In the data rows, zero lies at 4.5, halfway between 4 and 5.
Here are some points, each followed by its number:
[4 8 8 5 5 4 3 4 6 9 4 6 2 8 5 5 9 6 5 1 5 6 2 5 4 3 4 6 9 5 4 6] 0
[5 9 6 4 5 3 2 4 6 6 4 5 2 6 5 5 6 4 2 2 5 5 4 3 4 6 3 4 4 4 4 4] 1
[5 6 3 5 5 4 4 4 4 1 4 3 5 1 4 4 2 4 4 7 5 5 6 5 8 7 6 4 3 5 4 5] 2
[5 5 0 4 4 4 4 5 3 1 4 3 5 0 5 5 7 4 1 0 5 6 2 2 4 6 2 5 5 5 4 4] 3
[4 6 8 5 4 5 5 4 7 9 5 6 4 9 4 4 3 2 4 5 7 3 7 1 5 9 4 2 3 4 4 3] 4
[6 2 0 4 5 8 5 6 1 3 5 3 8 0 4 6 2 3 4 8 6 3 8 2 4 7 5 3 3 6 4 5] 5
[5 5 4 5 5 6 5 5 5 7 5 5 5 4 5 5 0 3 8 9 6 2 9 3 5 8 8 2 4 5 3 5] 6
[5 8 6 5 5 5 2 5 6 9 4 6 3 7 5 6 7 3 2 3 5 5 4 1 2 5 3 4 4 4 4 3] 7
[4 6 8 4 4 3 3 4 5 7 4 6 2 8 5 5 2 6 7 7 4 4 4 6 6 4 6 6 5 5 4 6] 8
[4 6 8 5 5 5 4 4 7 9 5 6 4 9 5 5 5 3 3 4 4 4 5 2 2 5 4 4 4 5 4 4] 9
[4 5 5 4 4 4 5 4 5 4 4 5 4 5 5 5 6 5 6 6 6 3 7 7 5 5 5 2 5 3 5 3] 10
[5 9 6 4 5 6 0 5 6 9 4 6 3 9 5 7 9 2 0 1 6 6 3 0 0 6 1 5 6 6 4 4] 11
[6 5 1 4 5 5 3 5 2 4 4 4 6 0 5 6 4 5 4 8 5 5 6 7 6 5 5 5 6 5 4 5] 12
New points follow, each followed by the number of its nearest point above.
[5 8 8 4 5 3 2 4 5 8 4 6 2 8 5 6 0 5 9 9 5 2 8 5 7 5 8 3 3 5 4 5] 8
[5 9 8 5 5 3 2 4 6 6 4 5 3 6 5 5 9 4 2 2 6 6 4 4 5 6 2 3 5 4 4 3] 1
[5 0 0 5 5 9 8 6 3 4 6 3 9 1 4 4 9 3 0 1 6 6 4 2 1 5 2 4 7 5 4 4] 3
[3 4 9 5 4 5 5 4 7 8 5 6 3 9 4 4 0 5 8 9 4 2 7 6 6 5 7 4 3 5 5 5] 8
[4 6 9 5 4 4 4 4 8 9 5 6 2 9 5 4 8 5 6 4 6 4 5 7 5 4 4 4 8 4 4 5] 0
[5 4 1 5 4 4 5 5 4 1 4 4 5 1 4 4 4 3 4 5 5 4 6 3 5 6 4 3 2 4 5 3] 2
[4 4 8 4 4 2 4 3 5 3 4 5 2 7 5 4 0 6 7 6 1 4 3 5 6 2 6 7 1 5 5 5] 8
[5 4 0 5 5 9 5 6 4 6 5 4 8 3 4 5 9 4 0 1 7 6 3 3 0 4 2 5 9 7 4 5] 3
[5 0 0 4 4 8 9 6 0 0 6 1 9 0 4 3 0 2 6 7 5 1 9 1 4 9 6 2 0 4 5 3] 5
[4 6 4 5 5 5 4 4 6 5 5 4 5 4 4 4 0 2 5 8 7 2 8 0 7 9 6 2 1 6 3 4] 6
[5 1 1 4 5 6 5 6 1 3 5 3 7 0 4 5 8 5 1 0 4 8 0 3 4 2 0 7 7 6 4 5] 3
[4 6 6 4 4 3 3 4 5 5 4 5 3 6 5 5 0 4 9 9 5 1 8 3 6 7 7 2 1 5 4 4] 6
[4 5 8 5 4 5 4 4 6 8 5 6 4 9 5 4 1 4 4 5 4 4 4 2 4 5 5 5 2 5 4 4] 9
[5 3 2 4 4 5 6 5 4 2 5 4 6 2 4 4 9 5 1 0 4 7 0 2 3 3 2 5 3 3 4 2] 3
[4 5 9 4 4 3 4 4 6 5 4 6 2 8 5 4 7 7 3 1 2 7 0 7 4 0 4 7 5 4 5 5] 0
[5 3 0 5 4 6 6 5 3 0 5 3 7 0 4 4 9 4 2 1 6 6 3 4 4 5 3 4 7 4 4 4] 3
[4 5 5 5 5 3 5 4 5 2 4 4 4 3 4 4 6 5 5 3 4 4 4 6 4 3 4 4 4 3 5 4] 10
[4 7 8 4 4 3 3 4 6 6 4 5 2 7 5 5 8 5 3 0 4 6 1 5 4 3 3 6 7 5 5 5] 0
[4 5 4 5 5 5 6 4 5 3 5 4 5 4 4 4 0 3 9 9 8 2 9 5 9 9 7 1 4 5 4 5] 6
